One vector is turned by the same rotation once a tick. Each row is the vector after some number of ticks, and that number follows the row.
The counts run from 0 to 244.
[ 13  12 -10  16  15  16  19 -15  12  -1  30   8  22 -12  -3  31   0  -5
 -36 -30 -17  48 -29  39 -41  18   6  17  11 -28 -13 -43   7  -7  35  -1
  -2   4  -1]	127
[ 14  11  -7  11  23  19  22  -4  -5   7  19  12  23 -12   0  21   1   6
 -27 -32 -31  47 -35  39 -41  13  -6  10  14 -22 -13 -49  -3  -7  39 -15
  -4  -3   2]	124
[ 21  16   1  -5  28  12  14   1 -21  11  -2  12   4  -5  -2  22 -36   1
 -19 -40 -31  57   1  27 -40  21  11  -3   6 -22   3 -33  13 -18   9 -42
  11  -1 -34]	209
[ 15   6  33  14  15  21  38  16 -21   6   0  10   0  -5  -5  21 -23  -6
   2  10   5  70  46  37 -19  23   4   3   1 -11 -10 -26 -19  -9  25 -21
   7  17 -14]	100
[ 14  28  -2  -3  10  14  35   1   2   8  16 -18  23 -13 -23  27  20   0
 -21   5  20  48  21  46 -24  13  12  15 -10   3 -47 -31 -23 -14  41 -16
   5  13   5]	19
[ -5 -11   1  17  11 -21  28  17  12  34   3  26  -3 -29   4  20  -1   8
   4 -29 -33  45 -15  38 -17  17   6  42  12 -19 -39 -22  -6  -7  39 -16
   3  25  -2]	231
[  4 -14  22  19  20 -15  22  26   7   4  18   8 -15 -13 -10  -2  13  14
 -19 -44  -1  24 -31   7  -8  13  -6  14  26 -25 -56 -38   5   6  50 -13
 -12  17  -3]	243
[  0   3   2  26   0  -7  29  18   9  29  10  -2 -24  -9  -2   2  -7   5
   7 -33 -44  58   1  34 -19  12  21  26  -2 -16 -32 -20  13 -22  27 -33
  13  23  -9]	224
[  4  -1  15  15  19  19  10  -3 -30  13  15 -14   7  -4 -15  11  -8   8
  -7 -15 -33  48 -21  35 -41  12 -12  -4  33 -12 -32 -47   1 -16  41 -29
   6   2  -1]	117
[  2  -7  10  16  22  19   3 -18 -23  11  19 -15   5  -8 -22  23  -8  -2
 -12 -12 -23  47 -10  40 -37  17  -9  -2  28  -9 -35 -57   6 -15  43 -23
   7   3  -9]	118
[  8   0  10   4  34  18  -5 -13 -26   7   7   0   0   2 -15  24 -39  -5
 -13 -28 -17  53  12  22 -40  20   8  -2  10 -21  -2 -40  17 -16  11 -41
  10  -5 -36]	206
[ 21   5  13   0  48  -5  16  15  17 -20  -2  17   0  21 -22  12   0 -12
 -38 -15  70  27  21   3 -17  12  22   0  -9 -22 -25  -6 -14  11  20 -29
   3  15  -9]	172
[ 11 -20   9  28  47 -35   9  18  23  11 -20  25 -10  19  -7   5 -18 -14
 -19 -10  16  33   2  11 -20   6  37  44   3 -31 -18  18 -10  11  12 -31
  14  39   3]	66
[ 12  -8  -5  23  48 -15   1 -15  26  -4  19   6 -21  33 -17   1   2 -11
 -28 -48  21  48  -2  10 -29   2  46  22 -19  -1 -19 -19  17  -5   3 -34
  11 -12   1]	53
[ 16  -7 -12  17  52 -35  12   3  22  12 -12  26 -16  22 -15   7  -5 -18
 -14 -35  12  48  -5  17 -22   6  40  31 -21  -1 -28  13  -4   0  -2 -48
  17   7   2]	60
[ 10 -14 -12  -2  45  -4  -8 -31  -2   1  17   1  28   3 -29  27   9   2
 -34 -28  16  26 -24  35 -40   5  16  28   6   1 -34 -41 -10  -2  26 -17
  -1 -15   5]	38
[ 15  -3  24   7  35   4   3   2 -38   5 -18 -10  12  21 -15  -1 -42  -3
 -23   3 -12  39  -3  18 -43  11   7   7  38 -35  -9 -13 -10   1  14 -48
  20  25 -17]	197
[ -3 -19  -2   5  40  -2  -1 -26 -10   8  18 -14  19   4 -29  15   6   9
 -24 -20   9  34 -13  37 -40  -4  16  22  12   9 -45 -44 -11  -4  31 -23
   5 -12  16]	34
[ 13   2   6   7  32  24  12   1 -18   2   3  17  11  -5   5  13 -41   3
 -19 -35 -31  62   0  26 -45  13  12   3   9 -32  13 -34   5 -10   9 -33
   3   3 -25]	208
[  3 -24  10  18  59 -26  -4  20  16 -11   3   9 -11   9 -17 -13   5   8
 -17 -45  25  11 -18   6 -18 -11   4  14   8 -12 -56 -14 -10  12  38 -32
 -10  19  10]	159
[ 11  21   0  25  -4   1  28  16   6  20  13  -6 -21   0   2   3 -18   1
 -14 -31 -41  59   2  27 -22  14  30  23   5 -34 -19 -20  19 -16  21 -32
  15  24 -17]	220
[ 26  11  22   5  45  -9  32  31   4 -21 -10   5   3  32 -10 -15  -1  -1
 -34 -19  48  37  12   3 -17   0  20  -2  -5 -23 -27   2 -23  20  19 -37
   0  18  -5]	174
[  1 -11   6  10  26  -2   1 -19 -13  10  17 -31  17   3 -35   8  12   9
 -21  -8   6  32  -7  40 -34  -4  13  21  18   9 -57 -40 -12  -7  39 -26
  10  -1  15]	30
[ 11 -11  18   6  49  -1  10   3 -29   6 -22   1   7  20 -24  18 -20 -13
  -2  16  28  52  35  26 -30  14  17   5   0   6 -19  -6 -32  -4   7 -47
  23  11 -11]	187
[ 19   9 -13   0  39 -13  11 -13   8  -7  12   1  18  24 -16   0   5   2
 -50 -45   9  32 -42  15 -44  -3  34  25  11 -23 -24 -22   0   7  15 -29
   3  -8   5]	44
[ 11 -10  -8  18  45 -39   7   8  20  19 -18  23 -20  27 -19  15  -5 -24
 -14 -21  19  39  -4  10 -18  14  36  36  -4 -11 -31  19  -5   1   2 -50
  19  26  -2]	64
[ 11  -9  29  18  45   4  18  14  -1 -14  -4  -7  -9  36 -20  -2 -12  -7
 -15   2  47  50  49  12 -20   4  32   6  -9  -8 -18  -5 -19   5  13 -30
  13  15  -1]	180
[  5 -42  32  19  60 -17   1  20  -2  -1 -14  37  -8  -2  -6  13 -32  -5
  -2 -21  25  32  24  -2 -19  15   6  18  12 -26 -17 -11  -9   7  17 -29
  -1  25 -16]	77
[ 11 -22  31   4  58  -7   9  24  -4 -12 -17  46  -3  -8  -1  22 -36 -10
  -9 -22  28  35  21   1 -18  23  -2   7  10 -32 -11 -14 -16   8  20 -25
  -2  26 -25]	81
[  6  -9  19   6  43  15  -8 -13 -37   3   1 -12   0  12 -22  13 -44  -5
 -15 -16 -15  46  11  15 -43  15   9  -8  28 -26 -11 -34  13 -13  11 -45
  14   7 -29]	202
[  9  13  14  12  26  17  18  36   2  -9   6  11   7 -25  -3  19 -19   0
 -23 -19   7  32   8  19 -22  22 -24  -4  17 -48 -25 -21  -9   0  52 -13
 -12  47 -15]	1
[ 14  -2  35  19  20  25  32  23 -13  -3   2   5 -15   4  -5  12 -22  -2
   1  -1  15  67  52  20 -15  23   9  -9   0 -20 -12 -30  -7  -4  26 -20
   5  17 -20]	96
[ 17  -9  31   8  50   2  22  19 -22  -2 -23   5  12  24  -7  -3 -18   1
  -2   6  21  60  30  25 -31  -4  18  10  -1  -3 -13   0 -40  10   6 -38
  11  10   4]	185
